In the rows, zero is written as 128.
The rows below come in pairs that one turn or mirror swaps. Which row does each named row swap with?
J516: [115 117 124 124 136 129 110 108 132 115 125 190 132  84 121 140 136]
J836: [120 148 122 118 156 115 126 106 122 135 138 172  90  79 124 161 148]
J147: [121 141 141 126 165 117 113 130 111 122 134 165 132  92 127 139 141]
J401: [113 129 116 123 144 134 121 118 120 131  99 177 131  90 123 112 152]
J831: [125 144 113 133 147 129 132 117 119 128  94 174 145 102 129 132 147]
J444: [129 144 124 128 164 116 122 110  92 141 119 161 109 107 132 135 165]
J83: [123 125 105 151 130 119 105 118 125 123 118 171 121 114 137 131 145]
J632: [122 155 137 126 163 112 134 126 107 130 123 157 105 101 136 141 153]
J199: [120 144 113 107 143 130 115 115 118 140 133 170  94 107 126 125 177]
J517: [123 132 100 123 140 139 146 112 139 151 127 175 100 103 134 159 146]
J186: [122 178 116 126 144 132 118 119 121 132 115 172 112  85 129 156 151]
J888: [135 154 129 111 156 125 125 117 103 130 120 164 106  98 140 158 173]
J671: [117 148 122 119 139 130 129 139 136 108 121 179 133 115 128 148 154]
J662: [118 136 121 121 142 130 126 119 116 135 137 171  86 104 132 178 140]
J215: [114 103 116 131 146 129 120 121 119 136 146 177 120 119 128 152 147]
J391: [115 132 122 124 139 129  89 115  99 114 121 178 123  95 133 136 160]
J541: [126 139 108 136 145 128 112 102 121 162 118 162  93 113 129 137 145]
J712: [134 132 114 113 142 128 112 111 119 138 152 169 104  84 128 124 156]
J696: [134 129 117 135 139 128 118 117 121 136 122 172 131 115 131 109 156]
J590: [123 141 113 108 152 135 127 110 119 133 101 171 109  70 132 129 153]
J137: [131 146 104 135 155 124 146 117 121 148 113 163  97 106 128 154 163]
J958: [112 145 115 126 150 129 123 117 118 133 123 173 114  94 127 190 162]
J109: [114 130 112 130 130 128 113 134 147 120 126 181 116 114 115 142 132]
J790: [117 136 110 122 141 130 117 109 119 132  92 168 143 101 126 162 138]
J620: [119 164 120 120 144 133 121 118 122 133 150 173 114  96 125 171 143]
J544: [129 110 119 143 141 130 118 119 118 129 120 174 136 121 127 132 154]
J403: [113 116 104 124 122 141 105 116 130 140 128 181 121 100 119 147 132]
J542: [126 126 117 126 122 137  95  99 126 145 131 172 129  96 135 148 156]
J350: [124 139 112 120 140 134 106 123 122 134 112 176 152  95 119 132 159]
J303: [112 121 103 107 128 144 106 104 115 120 129 184 120  91 132 145 154]
J236: [121 131 127 125 141 125 112 128 135 154 135 165 122 105 110 153 123]
J437: [116 118 131 106 143 148 117 113 105 126 138 193 122  96 123 148 153]
J612: [127 138 135 131 146 115 103 143 131 135 120 167 126 110 118 135 137]
J791: [121 154 103 103 137 120 133 119 129 139 141 165 120  84 133 158 140]
J705: [122 149 111 129 164 122 149 129 112 127 109 171 105 109 127 151 166]
J854: [120 137 117 119 152 137 140 134 128 106 126 187 125  86 120 160 146]
J492: [119 108 116 104 141 131 126 114 117 132 108 172  91  97 133 161 145]
J393: [113 121 115 142 149 128 123 123 119 119 102 176 121 123 131 162 136]
J294: [114 149 118 141 142 133 110 107 116 143 113 169  86  91 131 127 157]
J538: [104 141 123 150 143 120 115 132 121 108 110 172 123 102 133 148 142]
J117: [133 131 115 100 148 132 145 125 126 136 122 168 104  91 136 160 169]
J329: [111 121 120 126 157 133 139 123 113 121 121 181 123 103 122 167 124]
J623: [128 126 107 118 141 130 121  98 116 156 136 164 102  93 132 133 129]
J916: [128 119 125 116 144 131 116 131 129 143 143 172 141 102 116 137 158]
J863: [127 141 131 120 152 124 105  97  99 152 121 156 110 107 130 156 152]
J446: [119 150 114 149 156 134 129 118 116 137 111 179  87 110 121 156 158]
J990: [124 132 117 110 149 126 121 125 119 134  91 172  85  94 129 142 160]
J902: [119 132 117 117 143 128 119 119 126 131 128 175  69 111 125 147 154]

J662 swaps with J403
J888 swaps with J350
J590 swaps with J147
J303 swaps with J620
J836 swaps with J516

The rows below come in pairs that one turn or mirror swaps. Which row does each named row swap with?
J979: [129 122 127 125 122 131 123 117 120 138 126 127 137 122 117 163 147 147
 120 128 126]
J930: [112 132 130 123 133 108 128 150 107 142 128 142 127 119 124 141 119 137
 143 118 126]
J363: [127 124 126 105 145 149 153 127 132 135 141 104 126 127 146 133 129 115
 134 134 139]
J545: [136 127 130 133 103 133 115 146 107 131 138 134 121 149 129 113 135 127
 114 130 130]
J116: [119 115 115 104 135 120 140 136 138 140 114 100 127 116 126 127 129 142
 141 138 124]
J125: [122 123 132 138 122 139 134 116 118 125 126 112 131 132 138  97 127 105
 142 136 121]
J660: [124 109 126 112 119 119 137 146 141 116 121 145 112 121 126 125 120 129
 114 138 133]
J846: [151 137 124 119 155 116 134 135 140 133 124 106 144 125 137 126 111 139
 138 132 129]
J192: [136 140 119 115 160 131 150 128 113 132 154 130 116 120 132 134 128 120
 120 136 124]
J637: [126 125 128 118 123 125 134  85 122 134 129 124 128 118 139 137 131 145
 132 127 126]
J110: [134 132 136 138 139 148 133 141 117 145 143 139 127 129 101 127 118 124
 127 137 112]
J271: [130 132 126 112 130 148 144 112 129 126 119 131 113 142 131 116 139 102
 115 123 119]
J795: [128 127 135 109 122 127 133 134 123 125 132 125 116 145 125  92 112 121
 107 133 124]
J950: [132 124 121 120 122 124 144 171 121 132 132 116 134 121 137 112 130 122
 113 137 137]
J504: [125 120 123 126 109 113 124 135 115 119 135 137 107 132 129 128 111 117
 103 134 136]
J129: [134 136 129 123 148 147 140 125 120 131 158 123 126 146 130 129 125 106
 117 137 121]
J174: [152 119 126 128 127 121 139 127 129 143 112 118 147 113 151 135 125 142
 145 120 132]
J404: [124 123 151 138 131 137 127 131 141 133 127 129 130 101 110 128 115 122
 139 137 117]
J535: [149 129 123 115 127 136 131 127 128 135 131 129 120 123 123 136 127 169
 108 133 129]
J176: [125 142 130 116 131 131 153 112 113 143 117 115 141 138 131 149 144 133
 139 119 134]
J395: [133 130 124 134 128 136 131 100 121 129 134 119 136 148 138 143 130 154
 122 125 131]
J272: [135 132 113 145 138 142 131 140 126 143 122 144 117 122 123 107 115 114
 121 123 118]
J468: [139 127 136 106 124  97 139 131 128 119 128 128 131 147 140 150 134 139
 134 129 126]
J751: [134 128 125 150 131 120 128 126 121 134 126 120 130 130 125  91 119 123
 114 130 135]
J447: [121 124 135 119 142 150 153 118 124 137 150 123 119 116 135 125 125 101
 132 136 123]
J92: [150 127 129 111 127 132 124 153 126 129 133 120 140 147 134 151 128 139
 143 140 120]
J279: [138 127 125 130 130 118 136 122 105 141 134 119 127 104 126  92 136 126
 114 127 119]
J332: [131 140 134 130 120 138 110 136 118 126 130 136 111 149 115 122 122 116
 114 114 116]
J932: [138 129 128  97 130 112 131 150 119 133 133 131 129 100 118 140 130 110
 129 126 124]
J749: [129 129 120 131 116 126 131 109 120 118 128 108 110 139 146 136 124 130
 127 101 135]
J3: [134 133 129 122 133 116 144 122 124 121 144 108 127 138 121 146 127  91
 135 132 125]
J687: [148 127 133 127 124 123 132 131 121 141 133 136 131 115 135  99 127  94
 121 130 128]
J239: [107 135 131 115 119 123 121 127 130 145 130 125 122 121 112  97 121 119
 133 124 130]
J895: [141 129 126 119 129 124 142 149 125 127 126 106 132 141 120 162 136 143
 121 135 133]
J514: [133 127 131 118 133 118 128 130 118 139 131 116 113  89 134 126 133 149
 109 129 125]
J624: [146 127 140 120 134 137 142 126 148 129 124 117 148 110 129 123 113 139
 149 127 123]
J323: [134 134 125 124 116 114 106 138 129 129 110 136 148 131 130 124 115 136
 142 124 113]
J396: [127 127 134 118 133 159 125 142 130 135 145 136 114 120 122 136 134 109
 112 120 122]
J912: [150 142 117 120 132 114 143 130 138 142 122 130 144 116 124 140 127 150
 123 138 143]
J692: [120 127 125 126 122 125 117  86 114 137 124 127 131 136 130 121 134 123
 132 129 124]
J862: [137 127 123 136 133 129 130 154 119 124 136 126 125 126 126 132 136  87
 120 131 128]
J220: [139 141 128 102 132 118 137 116 123 127 131  98 139 122 153 123 132 136
 143 134 133]
J415: [123 107 126 134 103 133 126 137 125 125 111 135 124 107 124 130 126 133
 132 109 133]
J100: [126 127 126 146 126 139 137  98 131 120 126 142 128 132 125 134 120 148
 132 128 133]
J552: [119 119 139 136 122 127 139 148 114 124 135 135 111 151 138 118 127 111
 130 114 122]
J386: [128 126 132 118 136 119 143 136 115 139 119 107 145 144 126 134 112 153
 146 130 122]
J230: [128 125 125 122 131 118 133 147 120 130 130 123 128 131 134 164  99 132
 143 128 128]
J522: [142 136 122 129 116 119 112 127 132 120 116 124 134 126 141 152 132 141
 131 111 141]

J692 swaps with J363
J415 swaps with J932
J125 swaps with J220
J687 swaps with J174
J545 swaps with J92
J795 swaps with J386

